In the rows, 128 means zero.
which system made each run:
seq 1, W (8 x 18):
[[134 128 148 172  65  81 115 111 186 145 147  57  98 123 178  70 116  91]
 [158  55  92 109 195 134 149  77 106 172 101 165 114 175 116 149 168 142]
 [122 125 230 121  95  61 109 161 167 145 128 116 104 117  83 126  98 126]
 [147  34  82 168 148 116 143  82 121 134 141 126 111  97 178 107 116  99]
 [125 105 164  83 146 101 125 130 146 141 142 196 128 105  51 175 160 128]
 [131 124 155 158 133 121  97 112 162 119 168 118 116  69 149  67  86  73]
 [124 107  65  87 172 155 145 111 141 167 151 154 103 103 104 130 188 110]
 [130 182 189 112 117 112  90 113 190 150 153 126 118 142  96  85 147  99]]
seq 2, M (8 x 18):
[[ 90 224 103  84 175 192 146 166 138 141 111 128 130 103 111 131 154 120]
 [130 211  74 133 102 181 105 116 140 127 153  71 129 163 165  73 151 122]
 [125 154  93 116 146 153 162 124 111 150  75 114 127 228 160 106 189 149]
 [138 185 173 144  80 108 124 138 125 127  77  74 145 220 144 141 112 171]
 [158  74 118 168  81 104 132 118  64  92  98 118 155 202 161 163 105 188]
 [115 101 177 138  91  87 146 168  82  65  96 178 177 137 110 205 107 175]
 [128 114 129 164 106 137 112 137  83  44 155 164 187  54 131 190  55 141]
 [ 94 130  71 106 148 182 138 168  85  65 171 198 162  32 105 170 134 126]]
seq 3, L (8 x 18):
[[123 146  90  98 132 165 124 163  97 131 136 113 115 134 107 129 136 160]
 [113 174 140 143 103 129 134 131 139 105 115 124 153 160 158 111 149 120]
 [140 141 109 131 160 155 134 118 108 139  99 112 138 137 134 159  99 147]
 [123 156 138 116  89 127 117 162 115 116 129 110 127 156 113 134 131 163]
 [125 126 126 157 122 124 145 118 110  98 103 136 161 144 162 148 119 135]
 [127 145 130 112 132 143 122 148 107 118 124 137 143 116  98 171 108 156]
 [119 145 121 144  92 137 117 145 111  82 147 131 152 125 144 120 123 134]
 [115 145 101 126 155 160 144 132 109 106 119 153 154 115 137 146 134 127]]
seq 4, N (8 x 18):
[[100 154 157 122 160 130 140 163 154 157 107 100  91 115 140  70 125  99]
 [149 124  82 131 108 121 138  91 150 171 126  81 108 156 150 138 158 131]
 [153 105 178 118 148 109 109 115 125 157 108 131 113 190  99 112 121 150]
 [125  78 149 161 123  86 154 135 131 138  97 102 109 118 164 125  97 120]
 [151  65 121 134 107  90 132  97 126 132 137 149 133 123 114 184 133 142]
 [129  90 175 135 144 106 110 127 129 108 146 173 133  88 104 127  99 112]
 [110 105  98 127 135 130 141 134 142 121 158 147 120  47 132 134 135  95]
 [127 153 115  97 135 145 105 111 161 137 177 155 125  98  91 121 165 104]]
seq 5, P (8 x 18):
[[160  90 145 130 120 111  94 112 124 142 153 115 112 125 101 131  90 142]
 [124  64 136 134 132 104 136 128 121 114 140 168 121 116 131 108 146 113]
 [130 121 156 118 150 111 123 109 160 145 137 156 128  90  96 153 125 106]
 [142 108 121 121 152 147  99 113 130 139 165 135 107 106 111  91 119 113]
 [112 119 134 108 151 121 138 133 152 149 136 146 103 121 121  90 171  98]
 [139 140 142 121 150 121 122 100 169 176 125 106 104 129 122 113 131 106]
 [145  96 125 123 139 119 124 120 132 168 123 101  86 158 127  92 136 132]
 [133  92 159 134 113  79 140 120 152 157 111 116 105 154 131 122 141 124]]
seq 6, P (8 x 18):
[[110 155 183 155 132  94 152 132 164 136  82 112 137 126 160 130 108 103]
 [159 100  81 125 121 137 123 112 105 153 132  88 111 128 120 169 104 164]
 [125 109 164 133  93 103 117 143 112  91 135 159 142 172 122 108 149 142]
 [120 115 140 153 147 113 149 120 135 119 108 137 144  76 146 168  92 109]
 [142 122 103 100 120 151 100 128 110 121 169 144 130 113  85 148 130 151]
 [108 143 145 137 137 138 123 135 133  95 144 164 143 117 141  81 143  96]
 [115 158 103 111 165 153 145 129 146 154 121 120 117  92 125 143 135 111]
 [138 163 118 112 118 150 102 124 140 142 148 103 113 161 120  89 146 133]]
seq 7, Y (8 x 18):
[[154  99 126 162 114 121 100  96 125 105 162 123 146  74 132 158  66 123]
 [115  98  94  88 162 152 137 151 101 122 148 182 121 103  90 135 167 136]
 [110 191 142 128 116 138 109 126 174 113 164 133 140  77 124 108 132  85]
 [150 141  59 117 168 183 118  93 125 159 143 107 113 131 134 116 138 124]
 [113 180 141 101 113 134 123 150 152 147 127 110 106 180 121  73 180 126]
 [145 141 130 168 130 120 137  92 146 150  92  76 126 169 186 104 108 116]
 [140  96 147 117 121  99 145 144 106 159  82 103 107 194 116 145 130 175]
 [126  83 190 167  91  70 133 143 121  95 108 133 141 138 148 129  95 134]]
seq 8, N (8 x 18):
[[100  58  91 125  82  84 178 169 120 125 126 130 101 109 148 142 180 132]
 [154 138 170 141 132 106 105  58 167 120 142 179 171 126 108 168 131 105]
 [125  98 119 119 174 156 114 161 102 131 148 124  99  62 111 105  73 125]
 [ 99 134 103 108  83 109 145 141 165 126 160 141 115 110 126 116 203 102]
 [150 166 132 126 180 160 101  70 156 153 136 139 138 136 119 112 124 100]
 [121 133 119 101 142 142 130 171 128 170 124  78  73 125 115  94 119 139]
 [136 123 129 140  96  97 137  99 158 148 120 110 118 182 156 104 176 118]
 [158 103 152 135 172 120 128  97 123 165  89 118 122 162 121 149  93 143]]
seq 9, L (8 x 18):
[[134 164  78 119 122 189  82 128 119 107 198 119 124 104 121  78 129 118]
 [ 95 169  91 118 170 174 155 141 130 130 112 135 123 151 168  60 184  95]
 [135 214 122 117 155 157 127 104 169 185  97  69 120 156 136 128 128 120]
 [159 133 118 128 112 132 117 124 107 165  98  63 102 222 141 107 122 175]
 [125 116 175 134 108  76 166 147 121 145  52 108 131 193 135 169 128 167]
 [157  94 168 152  83  76 124 117 113 116 107 120 151 134 111 219  69 172]
 [128  57 145 137  87  99 121 159  73  65 151 181 153 104 102 173 101 166]
 [ 94 115 137 140 115 124 135 152 119  51 166 206 175  38 122 160 124 103]]
seq 10, Y (8 x 18):
[[128  48 107  99 180 122 166 149  86 157  96 153 105  98  90 197 116 164]
 [116 127 185 127  65  86  91 151 156  82 192 165 140  74  88 123 125 110]
 [136  93  67 137 206 173 136  83 120 128 148 166 135  56 142 136 115  90]
 [108 188 124  57 122 151 106 163 163 159 173 128  99 104  56 116 177 126]
 [145 160  95 159 138 163  99  72 159 130 164 101 125 135 181  44 137  74]
 [126 157 104  87 175 148 156 130 143 205  77  88  86 190 123 111 176 139]
 [146 145 190 157  69  81 104 122 157 144 115  63 110 201 154  76 112 135]
 [145  37 135 163 157  89 174 112  97 153  54 115 113 178 173 139 107 147]]
seq 11, M (8 x 18):
[[140  91 172 106 168  89 134  97 168 190 107 146  92 168 100 102 168 109]
 [152  94 189 143 124  77 110 118 164 179 119  74  83 132 122 101  78 122]
 [155  22 138 135 112  63 133  97 142 166 137 129  88 132 116 137 138 129]
 [136  71 215 129 144  64 117 117 160 147 128 165 111 102  88 135 105 108]
 [145  50 146 140 145  93 115 116 145 153 158 123  92  49 111 131  74 105]
 [122  70 137 101 148  99 125 119 168 159 174 168  91  59  85 120 153  89]
 [129 118 159 120 183 124 111 104 186 172 158 133  90  64 109  78 116  65]
 [135 101 109 101 164 124 125 110 179 211 151  93  56  96 113  83 145  91]]
seq 12, A (8 x 18):
[[126 143  67 183 134 172 141  93 106  82 123 124 164 154 225  76 140  99]
 [119 173 109  84 144 146 160 165 111 170  69  94 123 160  95 202 136 185]
 [140 172 151 168  57 135  83 132 109  66 150  98 163 172 160  92  94 147]
 [113  85  71 138 146 141 187 144  69 103  79 148 150 138 164 180 142 159]
 [117 199 183 124  80 118 109 167 132  92 123 122 164 112  95 188  87 157]
 [128 106  71 158 132 177 122 130  68  57 158 158 163  96 166 118 103 129]
 [ 81 188 112  85 134 153 162 184 130 117 115 155 145  87  98 182 163 137]
 [129 217 107 146 131 191  91 116 131  91 161 111 163 106 149 100  95 109]]
seq 13, A (8 x 18):
[[159 128  78 142 133 150 113  57 139 133 152 130 143 149 151 123 155 114]
 [117 140 156  97 165 134 138 161 120 160  89 126 103 171 103 109 142 147]
 [138 130 130 163  77 105 121 120 147 127 133  73 119 136 169 109 109 123]
 [149  83 115 127 137 116 139 100 104 135 109 153 139 170 121 166 146 155]
 [117 126 194 138 111  95 123 163 128 113 116 130 130 122 116 126  92 135]
 [136  78  98 152 117 119 132 110 117 107 152 140 137  84 144 152 111 121]
 [116 134 150  98 147 128 126 140 134 123 138 178 138 103  82 152 145 125]
 [117 147 128 137 148 150 114 133 143 120 153 125 123  79 138  88 107  92]]
seq 14, W (8 x 18):
[[157 120 126 127 131 118 114  89 143 144 141 130 141  76  93 219  88 137]
 [125  99 133 124 120 143  89 154  98  85 188 162 120 105 108  69 122 125]
 [ 90 159 109 123 161 141 165 128 162 127 121 158 139  78 148 127 171  77]
 [157 187 116 110 130 161  83  91 157 154 166 103 127 126  95 134 120 127]
 [118 142 117 108 142 155 122 152 118 142 132 113  97 172 134  45 162 128]
 [123 156 136 125 125 104 160 113 168 175  82  95 119 168 148 140 161 122]
 [169  95 147 138 121 109 106 103 116 159 112  90 111 185 120 133  94 164]
 [120  52 156 136 117  81 154 162 103 125  98 136 108 145 134 125 127 147]]

runs to name:
seq 15 (2 x 18):
[[178  50  80 123 120 122 120 105  86 169 128  84  93 157 112 168 100 186]
 [103  95 206 123  82  63 130 164 137  93 132 183 136 149 103 112 163 127]]
	M
seq 16 (2 x 18):
[[126 175 111 129  68 124 126 145 138 125 133  77 132 132 137 156 129 149]
 [141 131 112 145 135 152 124 107  92  93 118 153 166 174 146 133 131 147]]
	A
seq 17 (2 x 18):
[[112 179 100 103 160 179 105 116 164 122 192 164 131  58 106  94 158  76]
 [120 217  96  89 158 188 103 114 175 163 167 114 109 124 114  65 179  90]]
	W
seq 18 (2 x 18):
[[104 143 126  91 166 135 157 149 145 162 106 140 108 131 110 124 175 119]
 [145 171 146 142 109 128 101 106 163 146 138  82 121 142 142  98 111 115]]
	M
seq 19 (2 x 18):
[[107 105 123 111 112 110 162 172 103 118 103 143 131 122 110 186 143 162]
 [134 151 154 154  98 129  98 112 131  76 156 150 173 106 131 142  98 121]]
	M
seq 20 (2 x 18):
[[118 143  58  96 135 166 138 149 129 169 142  83  80 132 133  86 170 130]
 [133 173 154 134 105 110 121  91 179 150 120 113 132 195 147  86 178 105]]
	Y
seq 21 (2 x 18):
[[123  98 129 194 109 121 122 119 119  69 151 130 149  87 195  85  85  93]
 [116 116  77  86 153 149 157 134 110 129 131 179 140  97  88 204 171 146]]
	N
seq 22 (2 x 18):
[[146  40 168 153 115  67 140 134 114 154  93  94  91 162 145 113  92 149]
 [138  20 152 148 116  56 159 115 122 130 109 160 125 112 126 186 121 136]]
	W
seq 23 (2 x 18):
[[155 103  93 127 135 128 105  84 173 179 179  92  84  75 124 105 119  92]
 [133  93 133  84 163 118 122 118 158 187 148 144  74 145  86  79 184 111]]
	N
seq 24 (2 x 18):
[[ 87 116 129 100 107 111 163 223 111 136 109  98  86 103 117 127 130 152]
 [151 148 115 160  74 105 118  60 166 118 146 122 164 143 156 161 149 112]]
	P
seq 25 (2 x 18):
[[ 76 100 114 136 110 109 192 208 100 106  85 113 115  95 167 140 129 135]
 [152 130 143 143  77  93 116  82 147 105 142 155 177 122 108 218 126 139]]
	Y
seq 26 (2 x 18):
[[ 83 173 199  95 129 112 130 163 158 103 129 203 149 140  89 103 190 104]
 [143 162 102 162 161 157 123  88 162 159 125  62 117  82 176 114  71  90]]
	W
seq 27 (2 x 18):
[[119 107 124 137 162 132 144 137 131 156 106 103  89 149 165  54 137 107]
 [148 126 124 123  96  91 138 103 165 180 112  79 107 160 127 158 147 139]]
	A
seq 28 (2 x 18):
[[131  93 112 131 139 109 146  97 154 151 130 139 114 119 141 125 161 100]
 [146 118 155 114 148 113 111 107 156 166 136 125 107 116  93 136 115 122]]
	N
seq 29 (2 x 18):
[[141 130 117 102 149 161  87 110 131 121 191 170 128  92  79 114 135 115]
 [ 94 144 116 118 174 156 145 156 145 138 132 129 100  82 146  65 142  83]]
	M
seq 30 (2 x 18):
[[132 104 161 159 109  96 133 143 117 123 102  94 123 134 149 134  77 143]
 [132  87 116 121 101 100 144 131 113 122 126 147 136 121 110 193 139 155]]
	L
seq 31 (2 x 18):
[[139  33 100 172 119  99 136  84 130  98 169 167 137  67 162 129 125  88]
 [118 119 149  90 185 139 117 122 141 123 161 213 144  58  60 160 136 106]]
	W
seq 32 (2 x 18):
[[122 145 191 138 126 114 109 135 139 107 128 150 142 145 121  98 119 118]
 [126 113  91 136 153 141 150 129 125 146 117 102 111  93 152 135 111 119]]
	W
seq 33 (2 x 18):
[[143  86 119 146 146 113 130  74 150 131 146 160 137  92 139 145 132  94]
 [126 118 158  93 169 128 115 142 140 158 139 151 101 105  73 119 128 122]]
	A
seq 34 (2 x 18):
[[109 155 130 124 147 145 137 141 124  98 127 166 160  80 118 166 118 119]
 [130 163  85 115 114 167 105 131 117 107 169 126 141  92 113 146 122 135]]
	Y
